(in the rows, 128 means zero)
The same turns and mirrors carry the whole set onto itself and the rows of a family onto each other. Which other rows belong to the same family as each row named below? List them in the order they appear above.
These 32 rows form 4 families of 8 rows each.
bogas: [111 148 121 121 120 131 110 129 154 111  97  95 131 115 149 157  92 145
 118]
lir: [ 88 154 119 116 144 122 115 126 147 118  90  98 129 113 135 162 115 124
 123]
Ferup: [ 98 140 121 120 116 129 122 121 165 105  81 103 143 109 145 161  98 137
 132]
bifom: [ 90 129 123 129 110 124 133 125 168 101  67 111 147  95 135 154 100 146
 145]
puru: [115 126 133 165 138  98 141 148 150 145 119  99 122  84 118 131 109 172
 158]
Libo: [111 147 140 130 141 101 116 153 141 120 138  94 118 112 146 152 124 155
 124]
nel: [ 99 145 135 111 140 106 113 133 145 117 120  98 130 112 156 163 130 141
 128]
kobu: [ 83 118 139 137 127  96 146 140 162 105  84 121 140  81 136 153 138 152
 162]
mim: [121 133 132 150 142 104 127 144 143 148 134  89 118  98 127 135 108 168
 143]
vazo: [ 94 136 122 114 134 115 120 104 151 142 102 100 138  96 144 157 120 136
 153]
pirol: [115 140 146 149 138  95 126 168 143 117 135  98 118 104 139 142 124 169
 130]
zema: [ 89 115 142 154 127  87 151 162 158 107  99 116 133  81 128 141 130 167
 158]
Gifor: [ 73 134 122 134 132 110 142 136 163 112  63 114 137  91 119 154 121 136
 148]
tus: [ 91 119 127 149 112 120 145 140 171 102  69 113 141  89 126 145  99 157
 149]
Fati: [113 125 131 164 117 111 136 166 159 111 102  98 125  95 122 137  91 176
 130]
zuv: [107 138 133 163 143 109 134 173 143 121 107  95 114 102 109 137 106 167
 125]
gak: [ 87 139 134 108 133 109 118 124 151 112 100 108 137 104 158 166 133 135
 137]
gikim: [123 138 131 154 123 118 122 163 151 112 114  88 122 108 130 138  88 168
 116]
gol: [ 80 129 134 118 128 103 137 126 159 108  85 115 140  90 147 162 138 141
 155]
Pev: [ 91 119 127 143 127 102 147 123 163 136  86 112 140  76 124 143 120 154
 175]
med: [ 95 128 132 168 137 104 145 171 152 118  91 101 121  87 102 137 111 163
 139]
Rud: [113 146 125 117 139 116 114 111 145 148 119  93 130 106 145 153 115 143
 144]
gibuf: [108 152 130 148 150 113 120 162 137 126 114  89 110 113 124 145 106 155
 111]
reg: [ 76 142 120 119 138 122 127 122 158 115  68 106 138 101 131 161 120 126
 137]
mudu: [ 88 129 121 126 129 109 134 107 160 136  88 111 142  85 137 154 120 142
 169]
Duka: [103 118 132 156 129  97 149 139 159 139 100 108 129  77 117 133 114 168
 169]
kug: [117 145 129 133 143 110 116 129 139 151 133  89 120 105 138 143 111 155
 137]
dipak: [104 120 131 163 112 114 145 158 167 105  85 107 133  89 120 138  95 170
 145]
Ket: [119 147 126 136 123 126 111 147 149 114 113  86 124 119 141 148  91 156
 111]
zetib: [101 157 127 126 147 121 113 144 138 126 110  91 117 121 132 153 111 137
 110]
zoz: [ 82 124 130 157 131 106 151 151 159 113  69 112 131  83 107 143 118 151
 151]
Nular: [106 125 143 157 134  90 141 171 148 114 118 103 124  93 127 141 127 171
 144]

Which other rows belong to the same family as Pev? puru, mim, vazo, Rud, mudu, Duka, kug
Which other rows belong to the same family as gibuf? lir, Gifor, zuv, med, reg, zetib, zoz

The same turns and mirrors carry the whole set onto itself and the rows of a family onto each other. Which other rows belong to the same family as each row named below? List them in the order they appear above.
These 18 rows form 6 families of 3 rows each.
L: [127 141 134 132 116 113 137 103 117 134]
P: [117 141 103 134 117 133 123 109 114 126]
Z: [117 153 122 145 107 107 114 129 136  95]
Y: [125 127 114 120 105 133 129 118 120 108]
D: [128 138 145 153 133  96 107 146 133 107]
H: [126 105 138 135 118 127 116 147 136 103]
B: [ 93 145 121 133 135 135 107 150 144 128]
A: [111 141 137 155 133 135 134 153 155 110]
S: [113 161 116 138 130 135 147 122 130 120]
E: [113 117 127 152 116 137 107 146 147 111]
K: [126 144 142 146 158 121 142 141 124 135]
R: [ 97 155 116 125 140 131 114 133 127 139]
F: [132 120 161 146 130 107 125 136 134 134]
M: [114 131 139 146  94 124 128 127 151 110]
W: [102 143 130 129 152 125 110 149 131 141]
J: [138 113 136 123 138 117 128 128 105 127]
N: [132 153 130 142 131  93 119 118 111 119]
T: [132 115 138 144 151 118 116 137 115 141]

Which other rows belong to the same family as E? P, T
Which other rows belong to the same family as L? F, M
Which other rows belong to the same family as R? B, W

